In the data rows, the value 128 means zero.
Some points, one per row:
array([114, 121, 140, 129, 140, 151, 117, 122, 118,  65,  92, 187, 150,
        83, 166, 175, 142, 120,  96, 100])
array([119, 112, 122, 133, 122, 156, 159, 131, 119,  70,  85, 154, 174,
        77, 161, 148, 123,  94, 123, 106])
array([123, 132, 113, 154, 108, 143, 133, 113,  89, 204, 131, 128, 112,
       147, 139,  84, 113,  98, 152, 135])
array([181, 195,  93, 122, 130, 165,  70,  70,  69, 193, 111, 190,  84,
       132, 156, 138, 139,  86, 114,  46])
array([106,  86, 117, 103, 116, 133, 172, 204, 169,  39,  96,  91, 157,
       122, 164, 138, 158, 178,  91,  92])
array([ 89,  77, 197, 118, 152, 106, 132, 186, 193,  43,  67, 129, 212,
       113, 163, 162, 125, 115, 103, 173])
array([164, 133,  95, 139,  99, 173,   2,  69, 143, 176, 160,  70, 131,
       212,  99, 150, 141, 169, 122, 171])
array([ 84,  62, 155, 158,  51, 155,  76, 111, 171,  38,  93, 138, 255,
       161, 155, 210,  98, 182,  93, 196])
array([103, 116, 112, 101, 166, 140, 163, 139, 190,  86, 138,  62, 105,
       133, 130, 134, 169, 147, 158, 201])
array([ 97, 116, 154, 130, 117, 126, 162, 151, 153,  46,  99, 135, 186,
       107, 144, 157, 139, 159, 143, 154])
array([127, 113, 135, 136, 128,  80, 123, 178, 170,  87, 190,  41,  89,
       145,  70, 109, 159, 234, 147, 134])
array([144, 131,  88, 122,  89, 169, 153, 139,  81, 169,  84, 151, 136,
       134, 174, 111, 131, 119,  93,  28])
array([149, 160,  78, 111, 151, 168, 133,  85, 111, 203, 144, 102,  57,
       149, 127, 104, 154, 109, 157, 145])
array([ 74,  85, 171, 139, 131, 142, 144, 147, 155,   0,  57, 196, 224,
        61, 179, 210, 140, 134,  90, 127])
array([111,  86, 118,  78, 165,  91, 162, 179, 215,  49, 194,  56,  83,
       106,  92, 151, 166, 219, 104, 154])
array([127, 121, 155, 107, 175,  90,  99, 165, 162, 106, 166, 108,  71,
       136, 123, 120, 143, 132, 115, 156])
array([ 95,  97, 155, 105, 140,  76, 175, 153, 215,  89, 139, 101, 188,
       121,  98, 149, 112, 134, 138, 192])
array([176, 161, 101, 138, 112, 167, 119,  92,  32, 225, 111, 171,  85,
       138, 119,  99, 129, 142, 112,  41])
array([147, 145, 137, 159, 116, 128, 128, 105,  64, 152, 118, 154, 107,
       128, 107, 115, 109, 140, 120,  70])
array([ 95, 125, 140, 147, 102,  95, 173, 157, 146, 100, 129, 105, 164,
       148, 119, 106, 114, 130, 161, 151])
array([152, 141, 125, 107, 102, 154, 132, 106,  56, 173, 106, 226, 107,
       106, 169, 139,  98, 119,  76,  81])
array([ 70,  74, 169, 135, 144,  79, 118, 188, 236,  15, 151,  74, 187,
       129,  99, 158, 160, 189, 139, 213])
array([ 90, 124, 146, 158,  85, 111, 182, 140, 122, 101,  92, 150, 204,
       131, 140, 120,  97, 107, 152, 131])
array([ 91,  74, 152, 157, 156, 136, 143, 155, 151,  51,  93,  97, 165,
       102, 128, 135, 137, 116, 126, 157])
array([170, 164,  98, 119, 127, 117,  93,  89, 109, 234, 203, 103,  67,
       156,  62,  95, 118, 136, 149, 140])
array([101, 138, 169, 129, 119,  84, 174, 101, 135, 142, 136, 155, 178,
       126, 103, 139,  60,  88, 144, 179])
array([127, 110, 170, 109, 169,  93, 101, 178, 173, 121, 127,  93, 122,
       147, 130, 115, 134, 117, 117, 165])
array([ 92,  95, 142, 133, 113, 128, 194, 137, 142, 113,  51, 174, 233,
       101, 172, 144,  93,  61, 112, 103])
array([107, 108, 154, 116,  87, 154, 164, 127,  87,  80,  62, 247, 196,
        80, 193, 182,  92, 123,  68, 107])
array([125,  89, 152, 123, 134, 166, 127, 100, 138, 107,  44, 144, 218,
        83, 153, 194, 114, 124,  77,  92])
array([134, 130, 129, 118, 153, 115, 117, 147, 144, 128, 132, 121, 111,
       124, 136, 123, 136, 100, 118, 109])
array([136, 131, 139, 115,  94, 160, 146, 105,  55, 147,  82, 241, 144,
        93, 183, 153,  91, 118,  74,  85])
array([ 95, 101, 149, 131, 104, 114, 148, 124, 168,  69, 123, 144, 217,
       104, 107, 173, 109, 151, 128, 179])
array([136, 143, 104, 157, 112, 144, 108, 129, 100, 150, 109, 128, 119,
       148, 141,  98, 145, 110, 141,  83])
array([177, 151, 137,  95, 181,  99,  67, 160, 140, 218, 179,  72,  30,
       175, 105,  73, 142, 109, 128, 139])
array([172, 152,  70, 107, 112, 151, 127, 149,  85, 197, 142,  99,  54,
       161, 143,  80, 150, 143, 105,  33])
array([ 89, 111, 139, 137, 119, 131, 189, 116, 153, 106,  96, 148, 199,
        99, 165, 131,  87,  40, 179, 217])
array([114, 121, 103,  96, 170, 141, 151, 138, 185,  99, 156,  50,  81,
       139, 119, 125, 176, 158, 158, 201])
array([124, 137, 117, 127, 142, 120, 163, 106, 143, 178, 146, 107, 119,
       125, 134,  92,  96,  43, 193, 213])
array([145, 146, 139, 177,  93, 155, 140,  71,  20, 167,  63, 225, 160,
       104, 138, 133,  83, 101, 106,  33])
Then 40 other points, each followed by its number:
array([161, 179, 123, 107, 154,  58,  97, 185, 158, 152, 232,  61,  33,
       186,  65,  70, 164, 166, 168, 128]) 0
array([156, 136, 114,  91, 189,  82,  87, 181, 187, 143, 219,  24,  15,
       160,  85,  85, 169, 147, 137, 148]) 1
array([122, 125, 184, 110, 159,  82, 133, 152, 165,  96, 135,  99, 141,
       146,  91, 135, 117, 153, 126, 176]) 2
array([ 72,  56, 160, 159, 106, 138, 153, 157, 165,  25,  45, 178, 255,
        78, 158, 168, 121, 107, 116, 167]) 3
array([119, 107, 158, 134, 147,  85, 145, 174, 152,  51, 152,  74, 103,
       126,  85, 123, 142, 200, 127, 132]) 4
array([127, 157, 106, 115, 173, 114,  92, 152, 171, 130, 201,   6,  21,
       173, 119,  77, 163, 103, 180, 198]) 5
array([148, 168, 114, 132, 113, 150, 130,  98,  80, 175, 123, 161, 115,
       128, 137, 119, 127, 117, 146, 103]) 6
array([ 96, 140, 162, 131, 187,  89,  95, 136, 203, 117, 171,   0,  90,
       171, 104, 110, 137, 102, 173, 210]) 7
array([144, 109, 119, 137, 182, 127, 100, 147, 131, 140, 173,  41,  39,
       139,  86,  81, 155, 136, 138, 148]) 8
array([ 51,  88, 169, 168,  90,  85, 176, 125, 189,  31,  82, 207, 255,
        97, 119, 172,  72,  53, 156, 214]) 9
array([133, 133, 125, 117, 122, 112, 156,  91, 134, 201, 129, 153, 159,
       128, 108, 129,  88,  91, 135, 139]) 10
array([126, 111, 140, 133, 115, 140, 153, 150, 115,  88,  88, 145, 159,
       115, 125, 142, 139, 176, 107, 101]) 11
array([137, 177, 106, 200,  78, 159, 115,  14,  48, 217, 106, 224, 162,
       124, 125, 138, 105, 101, 178,  83]) 12
array([ 91, 106, 120, 157, 128, 101, 145, 210, 187,  62, 157,  21, 107,
       175, 111,  70, 180, 167, 198, 196]) 13
array([124, 109, 123, 125, 131, 148, 150, 147, 131,  66,  98, 133, 155,
        82, 154, 145, 130, 105, 118, 110]) 14
array([167, 163,  81, 115, 138, 134, 101,  84, 123, 248, 182,  78,  74,
       152,  88,  91, 125,  97, 158, 129]) 15
array([126, 127, 152, 126, 154, 116, 100, 130, 120, 135, 124, 164, 108,
       126, 147, 133, 121,  99, 103, 126]) 16
array([ 98,  78, 153, 159, 152, 138, 134, 148, 138,  61,  93, 106, 161,
       103, 128, 133, 130, 112, 122, 150]) 17
array([131, 124, 132,  97, 147,  81, 148, 133, 185, 162, 171,  88, 123,
       143,  81, 121, 110, 129, 140, 176]) 18
array([162, 150, 106, 145,  98, 173, 132,  86,  36, 201,  87, 199, 124,
       123, 136, 118, 123, 134, 109,  45]) 19
array([140, 136, 129, 124, 148, 122, 116, 130, 126, 151, 119, 140, 116,
       121, 145, 121, 126,  84, 121,  96]) 20
array([133, 151, 122,  81, 162,  69, 125, 157, 193,  95, 222,  67,  58,
       152,  85, 123, 143, 158, 140, 176]) 21
array([104, 100, 115, 125,  84, 162, 184, 158, 117,  76,  42, 166, 211,
       107, 196, 152, 125, 124,  83,  50]) 22
array([ 98,  92, 155, 152, 122, 172, 167, 140, 107,  29,  34, 169, 213,
        61, 181, 170, 123, 103, 110, 105]) 23
array([ 97, 138, 181, 128, 138,  93, 135, 139, 179,  62, 104, 118, 190,
       126, 139, 167, 114, 111, 140, 153]) 24
array([ 97,  90, 152,  99, 150,  68, 170, 165, 236,  86, 158,  66, 169,
       129,  85, 143, 123, 158, 144, 211]) 25
array([135, 131, 135, 117,  91, 167, 149, 101,  49, 145,  72, 254, 153,
        87, 189, 158,  89, 108,  70,  74]) 26
array([117, 102, 144,  94, 188,  90, 101, 202, 215,   9, 190,  50,  67,
       119, 103, 142, 192, 201, 121, 176]) 27
array([ 79,  80, 185, 105, 172,  76, 130, 203, 223,   0, 138, 100, 144,
       112, 139, 165, 150, 162, 106, 196]) 28
array([166, 178,  63, 110, 155, 177, 123,  65,  86, 244, 158, 100,  27,
       157, 122,  88, 153,  98, 161, 133]) 29
array([118, 130, 132, 148,  86, 142, 137,  75, 101, 151, 103, 197, 213,
       104, 121, 161,  88, 107, 126, 127]) 30
array([ 91, 117, 139, 160, 124,  95, 143, 120, 192,  57, 157, 100, 165,
       123,  89, 156, 155, 193, 188, 183]) 31
array([ 83, 107, 150, 157, 130,  89, 148, 138, 206,  28, 153,  90, 169,
       117,  92, 162, 159, 202, 183, 193]) 32
array([118, 104, 143, 108, 172,  92,  96, 180, 206,  50, 189,  45,  83,
       132,  88, 139, 172, 199, 123, 173]) 33
array([125, 127, 132, 126, 121, 104, 121, 121, 151, 130, 168, 114, 144,
       131,  79, 136, 120, 158, 140, 169]) 34
array([148, 160, 130, 169,  86, 152,  75,  67,  39, 188,  92, 219, 130,
       148, 141, 135, 101, 115,  98,  64]) 35
array([135, 148, 125, 135, 109, 130, 152,  57,  96, 231,  98, 194, 181,
       125, 125, 134,  72,  60, 130, 110]) 36
array([109,  87, 153, 122, 156, 131, 151, 185, 164,  22, 112,  73, 134,
        92, 136, 140, 153, 159, 127, 153]) 37
array([195, 169,  95,  72, 146, 122,  92, 132,  79, 231, 217, 118,   0,
       154, 107,  80, 135, 164,  98, 104]) 38
array([155, 136, 114,  88, 185,  83,  91, 179, 185, 145, 213,  33,  21,
       158,  92,  87, 168, 147, 135, 141]) 39
Which two of these numbered points are nearest to each point below, ignoring the 2 directions in which the first points spread most? Their numbers follow each, nearest first.
array([136, 156,  86, 128, 132, 189, 145,  62,  88, 193,  96, 153, 114,
       129, 157, 126, 138,  84, 148, 123]) > 29 6
array([ 99, 112, 149, 155,  80, 142, 151,  82, 113, 113,  78, 213, 255,
        91, 132, 177,  82, 106, 122, 138]) > 30 34
array([ 90,  96, 143, 146, 146, 111, 156, 183, 179,  15, 126,  74, 119,
       123, 137, 127, 165, 171, 161, 176]) > 37 23
array([ 99, 107, 129, 164,  92, 154, 158, 113,  95, 156,  80, 166, 181,
       118, 167, 117, 103,  89, 142, 134]) > 3 6
array([ 89, 105, 138, 137, 108, 136, 162, 112, 167,  88,  81, 139, 238,
        96, 144, 171, 104,  95, 136, 154]) > 15 30
array([104, 114, 129, 130, 116, 137, 154, 106, 158, 114,  93, 136, 212,
       100, 140, 159, 112,  94, 137, 141]) > 15 6
array([ 94, 110, 131, 176,  83, 165, 163, 102,  77, 165,  60, 184, 198,
       117, 178, 117,  97,  77, 142, 124]) > 3 15
array([136, 119, 133, 109, 169,  95,  85, 165, 180,  90, 198,  50,  62,
       142,  80, 125, 170, 194, 125, 154]) > 33 27
array([ 87,  99, 119, 140, 150, 170, 125, 124, 174,   0,  75, 130, 167,
        73, 184, 191, 173, 116, 131, 149]) > 23 14
array([157, 170,  88, 151,  93, 176, 119,  28,  51, 255,  95, 195, 162,
       120, 140, 120,  83,  34, 140,  74]) > 15 36
array([125, 153,  91, 144, 114, 207, 152,  44,  65, 198,  64, 191, 149,
       119, 175, 140, 120,  60, 141, 110]) > 29 15
array([134, 145,  85, 100, 162, 154, 145, 113, 144, 156, 155,  74,  62,
       147, 123, 107, 169, 132, 161, 170]) > 29 6
array([105,  90, 181, 155, 109, 126, 190, 143,  99, 137,  38, 181, 243,
        99, 149, 131,  77,  85, 108,  90]) > 25 18
array([169, 130,  98, 132,  91, 144,   1,  93, 133, 198, 220,  51,  78,
       228,  83, 120, 127, 199, 119, 177]) > 35 34
array([179, 167,  64, 126,  87, 180, 131, 104,  29, 250, 100, 167,  85,
       149, 164,  83, 122,  97,  99,   0]) > 22 14
array([108, 148, 132, 200,  83, 144, 139,  47,  87, 145,  83, 212, 207,
       107, 129, 161, 111, 120, 173, 102]) > 12 31
array([171, 141, 113,  62, 152, 106, 112, 169, 127, 157, 214,  95,   0,
       142, 107,  96, 148, 194,  97, 134]) > 38 26
array([109, 124, 142, 146,  92, 130, 172,  73, 113, 173,  63, 220, 244,
       105, 140, 161,  68,  64, 126, 118]) > 36 10
array([167, 138,  91,  96, 168, 119, 113, 157, 150, 134, 199,  41,  25,
       131,  95,  89, 159, 137, 142, 133]) > 14 37
array([128,  77, 152,  84, 182, 110, 115, 172, 225,  60, 139,  16, 126,
       116,  96, 165, 162, 204,  94, 158]) > 33 11
array([115, 114, 134, 113, 126,  97, 131, 138, 182, 104, 177,  83, 151,
       132,  74, 138, 129, 173, 146, 191]) > 34 30
array([148, 181,  98, 182, 104, 140, 106,  31,  74, 226, 148, 173, 109,
       137,  99, 121, 124, 122, 186,  96]) > 12 31
array([141, 136, 139, 151, 127, 116, 134, 124,  87, 125, 131, 130, 100,
       125,  99, 117, 119, 158, 121,  85]) > 4 11
array([150, 185, 100, 170,  73, 146, 148,  65,  20, 255, 104, 202, 135,
       152, 138,  76,  78,  53, 156,  54]) > 9 10
array([158, 117, 102, 129,  90, 137,  10, 103, 156, 174, 224,  40,  92,
       225,  80, 126, 131, 211, 123, 197]) > 35 34
